In the rows, 128 means zero.
Each path below is one point turned by a fixed rotation once a step. After each direction that follows a path, write how fast that rotation turns it, in degrees per step (0 if it stays still).
Each turn is a multiple of 5 degrees from 10 to 175, or 0.
Each row of a path follows its step; steps can be skipped.
path 1
step 0: [132 135 123 126 125 132 119 115 142 131 142 121 121 121 130 126 136 121
 138 133 133 132 126 124 121 125 135 131 124 130 127]
step 1: [131 127 129 129 117 138 114 141 139 125 131 120 129 126 130 121 132 119
 131 121 130 125 129 130 134 132 131 122 141 135 129]
step 2: [126 119 126 122 122 139 130 126 132 129 135 129 134 112 133 132 129 134
 135 134 125 131 133 112 136 133 133 129 128 138 127]
step 3: [121 125 127 120 128 120 116 134 134 127 142 127 130 118 121 125 127 120
 132 136 133 130 113 120 133 126 126 125 135 122 122]
step 4: [133 132 121 132 129 137 126 143 132 130 133 132 133 118 131 128 133 136
 132 124 120 119 124 120 121 127 130 113 133 124 118]
step 5: [125 120 113 126 130 131 130 128 133 137 131 138 125 121 133 121 115 126
 136 124 125 133 127 124 137 139 129 130 131 116 121]
step 6: [132 124 123 135 134 121 127 127 132 132 144 130 135 137 121 121 131 129
 140 126 123 136 121 123 116 134 126 126 136 132 121]
step 7: [132 128 112 131 121 128 131 130 134 134 121 127 126 119 122 122 135 122
 133 128 128 129 137 128 117 127 140 126 143 121 127]
step 8: [128 128 118 125 121 129 123 125 139 127 144 131 119 130 139 127 128 123
 138 127 118 133 140 134 129 126 128 134 130 135 124]
Speeds:
[129 132 126 126 127 126 129 129 129 127 130 127 126 125 126 130 133 127
 127 128 130 127 129 130 125 121 127 125 127 123 127]
100
path 2
step 0: [129 126 123 120 139 122 131 120 121 126 130 132 128 131 124 109 120 136
 133 132 127 137 134 121 136 122 132 133 141 130 124]
step 1: [116 123 125 123 125 130 119 124 125 123 123 128 133 119 127 135 127 121
 129 120 115 149 126 126 138 126 124 135 130 131 125]
step 2: [131 115 132 125 130 131 129 122 124 128 122 129 118 140 117 126 133 142
 131 134 130 139 133 127 130 131 131 141 130 137 119]
step 3: [113 130 133 119 127 120 127 133 132 124 124 126 138 124 117 118 123 129
 128 132 128 148 124 130 137 130 126 121 130 130 126]
step 4: [126 127 125 127 125 119 122 123 121 116 134 128 121 127 128 132 135 130
 125 132 130 142 140 131 131 130 133 143 123 125 112]
step 5: [118 118 130 130 135 119 126 124 128 127 125 123 130 137 125 123 118 134
 142 131 129 136 127 131 139 114 126 126 139 129 120]
step 6: [128 133 121 122 133 138 121 124 125 119 130 127 132 118 128 115 125 130
 127 122 124 144 133 120 136 132 126 139 128 133 115]
step 7: [121 115 131 130 132 123 133 119 127 135 120 127 122 132 116 137 125 123
 136 128 123 143 135 130 135 132 131 139 135 126 125]
step 8: [120 127 130 126 120 132 128 130 134 120 124 119 127 136 123 116 131 141
 125 128 128 142 118 125 138 131 124 130 124 135 116]
Speeds:
[124 127 130 126 129 134 126 128 128 127 129 127 127 124 130 129 132 126
 128 128 131 129 133 130 129 126 130 130 125 127 131]
140
[134 127 127 128 129 125 125 129 130 129 129 129 125 127 125 131 129 125
 133 130 131 130 128 126 125 128 126 133 126 129 129]
145
path 3
step 0: [123 130 126 130 137 134 132 135 135 129 128 135 138 144 122 125 128 137
 135 120 124 134 126 132 129 120 129 121 134 130 134]
step 1: [127 131 127 125 126 132 128 141 129 130 127 139 126 128 116 125 114 124
 123 141 124 124 130 119 135 125 124 136 128 132 133]
step 2: [121 135 126 133 129 132 130 140 126 130 126 122 137 126 125 117 134 126
 123 123 123 138 138 128 123 119 124 119 138 127 133]
step 3: [131 129 125 127 127 136 129 130 133 125 126 141 143 131 118 131 115 130
 130 131 132 129 129 125 122 134 128 125 138 139 132]
step 4: [130 127 129 131 121 129 123 141 123 132 120 125 137 128 130 121 126 122
 121 129 130 130 139 114 130 120 135 135 130 123 137]
step 5: [126 136 139 125 132 138 138 130 133 136 128 134 143 123 122 127 130 128
 126 121 132 131 129 123 120 132 130 120 135 124 122]
step 6: [132 128 136 133 126 128 132 132 125 125 117 133 140 141 127 136 118 129
 123 124 129 122 131 125 141 129 128 135 133 129 137]
step 7: [117 131 134 130 135 137 134 140 129 136 136 125 138 127 124 124 132 125
 122 136 130 122 130 121 128 125 136 134 126 118 128]
step 8: [125 131 137 122 133 133 132 135 132 135 118 135 135 144 123 130 131 135
 134 124 123 132 124 130 132 124 120 124 137 129 130]
Speeds:
[130 131 128 129 132 130 128 129 130 126 130 126 130 125 129 127 135 122
 129 127 129 128 128 130 126 123 130 129 128 128 128]
140
[124 129 132 128 132 127 131 128 129 129 130 126 125 134 126 129 129 129
 130 131 125 127 127 131 132 125 128 130 126 128 126]
40
path 4
step 0: [128 127 126 124 126 125 126 129 131 123 132 139 137 130 137 133 120 133
 133 113 120 120 120 126 138 129 130 118 124 125 132]
step 1: [129 128 129 125 126 131 131 122 131 134 138 124 136 123 130 125 127 126
 128 120 129 109 129 141 128 128 124 117 134 120 124]
step 2: [127 125 139 127 128 132 127 127 119 137 123 129 127 120 132 130 125 122
 124 137 139 123 135 127 121 134 129 119 140 120 124]
step 3: [131 128 135 123 119 115 122 131 119 125 114 140 133 126 134 134 123 122
 130 133 133 131 131 124 135 128 131 124 129 128 135]
step 4: [133 135 123 126 118 123 123 130 130 126 124 134 146 130 131 121 135 127
 135 125 121 121 126 136 139 128 122 130 132 130 131]
step 5: [120 132 131 131 128 140 124 133 124 136 133 126 139 133 134 117 134 132
 124 123 124 125 129 130 129 136 124 126 141 123 119]
step 6: [123 127 136 129 127 128 129 137 116 133 129 128 127 127 138 134 117 131
 115 123 127 131 133 125 134 138 132 120 125 119 125]
step 7: [134 127 125 128 124 124 134 131 129 124 121 134 133 118 132 136 120 126
 125 130 126 112 127 126 138 133 125 119 115 125 131]
step 8: [126 123 128 122 127 134 129 124 137 128 122 134 137 129 134 120 132 125
 131 132 133 108 123 130 130 123 126 119 136 132 124]
Speeds:
[129 126 127 126 128 127 126 131 128 125 130 130 126 126 124 131 128 128
 125 130 130 132 130 126 132 134 130 125 129 128 131]
100
[127 127 129 127 128 130 124 127 127 134 123 128 124 132 128 131 123 129
 128 127 127 131 126 127 130 126 130 128 129 126 128]
110
[122 125 124 128 126 128 129 127 128 128 127 123 129 125 127 130 122 129
 127 129 131 124 131 126 126 128 127 129 128 125 131]
70
path 5
step 0: [129 127 130 147 122 127 133 122 124 142 128 135 136 128 144 124 131 137
 131 120 133 128 127 135 138 122 128 125 123 118 120]
step 1: [126 121 137 135 125 116 149 131 121 124 122 129 128 128 123 125 135 139
 130 132 141 122 130 126 130 122 132 123 129 119 118]
step 2: [124 114 122 127 128 114 131 133 127 131 119 136 131 139 130 118 129 132
 137 134 128 133 129 137 139 119 135 119 119 133 124]
step 3: [114 139 133 124 120 117 139 129 118 138 126 121 132 128 141 126 131 124
 138 131 139 132 131 131 134 124 138 123 122 131 130]
step 4: [133 133 128 138 127 123 134 117 133 144 123 140 137 126 134 130 130 140
 132 138 140 135 136 125 134 127 132 121 123 124 125]
step 5: [136 128 144 125 133 117 139 123 120 131 121 124 128 129 125 129 133 142
 138 135 136 124 119 136 140 122 123 125 124 125 122]
step 6: [116 124 120 127 114 123 133 128 135 125 118 130 130 133 124 123 128 141
 143 139 133 130 124 139 130 126 128 118 119 131 130]
step 7: [108 134 134 130 130 120 130 123 123 138 129 135 127 131 141 133 129 124
 137 132 133 122 130 140 129 124 125 119 115 126 126]
step 8: [125 130 135 143 127 130 139 115 140 130 128 133 139 127 134 125 138 129
 144 134 142 126 129 127 130 123 134 130 126 127 121]
Speeds:
[127 129 127 128 126 126 128 125 126 125 127 122 131 129 130 128 131 128
 131 125 128 130 126 128 129 130 128 135 127 126 125]
145
[126 134 129 129 127 129 126 126 129 129 130 128 131 127 135 126 127 127
 124 131 127 127 131 130 127 129 129 126 131 125 126]
95
[127 130 128 132 126 126 128 129 126 128 128 129 132 132 124 127 127 126
 128 131 133 125 130 130 134 128 125 130 126 127 130]
0
[122 125 128 125 125 130 124 129 129 131 125 129 127 127 132 132 128 124
 129 127 131 129 130 127 129 128 127 130 128 130 130]
90
path 6
step 0: [128 119 130 124 124 124 123 129 116 120 131 125 126 137 122 130 117 126
 125 122 118 131 131 129 131 136 129 133 138 124 128]
step 1: [121 137 123 123 130 137 133 126 127 126 122 130 128 134 127 129 133 129
 135 127 145 127 134 136 134 130 131 125 129 137 127]
step 2: [139 126 122 119 129 132 122 127 142 132 127 120 131 130 134 119 125 125
 123 120 121 133 125 126 123 123 132 128 129 126 123]
step 3: [127 128 125 132 133 121 131 131 125 138 126 141 120 136 128 132 132 131
 134 131 127 122 124 120 124 139 133 137 128 124 129]
step 4: [116 125 134 135 126 126 131 124 124 131 120 125 125 125 130 122 126 129
 121 122 123 141 134 137 125 129 123 127 123 136 122]
step 5: [129 125 116 128 124 133 128 123 128 125 139 132 130 130 116 130 121 130
 130 123 123 126 126 133 130 131 140 124 136 128 139]
step 6: [127 131 131 123 138 129 123 127 128 124 124 120 118 136 134 129 132 118
 133 130 136 135 129 126 138 126 130 136 133 134 125]
step 7: [132 135 120 124 120 124 125 132 133 132 124 126 135 134 131 129 131 140
 129 114 124 122 128 129 121 130 127 127 126 129 117]
step 8: [125 118 126 124 138 131 133 122 125 141 124 141 128 131 130 122 125 121
 126 130 124 127 128 131 128 128 129 136 121 123 134]
Speeds:
[130 127 125 131 129 129 129 131 126 127 129 129 126 128 132 125 124 126
 131 126 124 125 129 130 128 125 129 126 130 123 130]
135
[130 130 127 121 128 129 128 127 127 126 127 125 132 131 127 128 127 128
 131 126 130 124 129 129 133 125 125 131 128 127 127]
65
path 7
step 0: [114 123 125 116 126 128 121 137 141 136 120 126 125 127 128 126 134 132
 117 122 125 119 127 124 128 127 135 127 126 125 128]
step 1: [122 137 131 112 123 132 124 134 125 135 124 141 125 127 126 126 124 133
 128 135 133 119 124 135 133 132 124 135 132 124 133]
step 2: [128 127 126 122 122 129 116 139 139 125 127 133 124 128 115 118 135 126
 126 132 137 129 124 130 121 127 130 138 123 134 126]
step 3: [122 133 128 125 120 130 123 141 130 133 133 133 131 129 127 126 115 126
 139 127 121 126 119 129 116 127 124 137 130 122 123]
step 4: [127 129 128 115 122 131 118 139 133 117 128 129 131 121 129 130 130 123
 138 127 122 131 134 131 124 139 128 127 115 130 128]
step 5: [127 125 125 115 126 133 130 139 132 132 129 133 123 121 124 122 115 126
 127 117 117 138 134 130 129 128 121 127 136 131 125]
step 6: [123 127 130 117 127 127 126 139 145 121 119 129 123 133 131 131 128 128
 117 131 114 120 131 131 127 132 129 123 128 125 128]
step 7: [115 131 136 110 126 137 127 126 131 137 126 142 122 132 125 122 128 125
 129 131 128 127 127 134 133 127 129 122 132 132 125]
step 8: [120 121 130 126 125 127 123 137 132 124 122 137 123 135 120 115 129 121
 119 127 128 123 119 128 130 134 131 139 123 132 132]
Speeds:
[126 127 129 130 129 130 126 127 124 127 129 128 131 130 128 125 127 124
 132 125 125 129 124 125 125 130 132 128 125 130 129]
70
[123 125 130 128 129 127 132 124 130 127 128 131 128 131 129 128 128 125
 123 127 125 128 130 129 133 129 130 124 129 129 128]
45
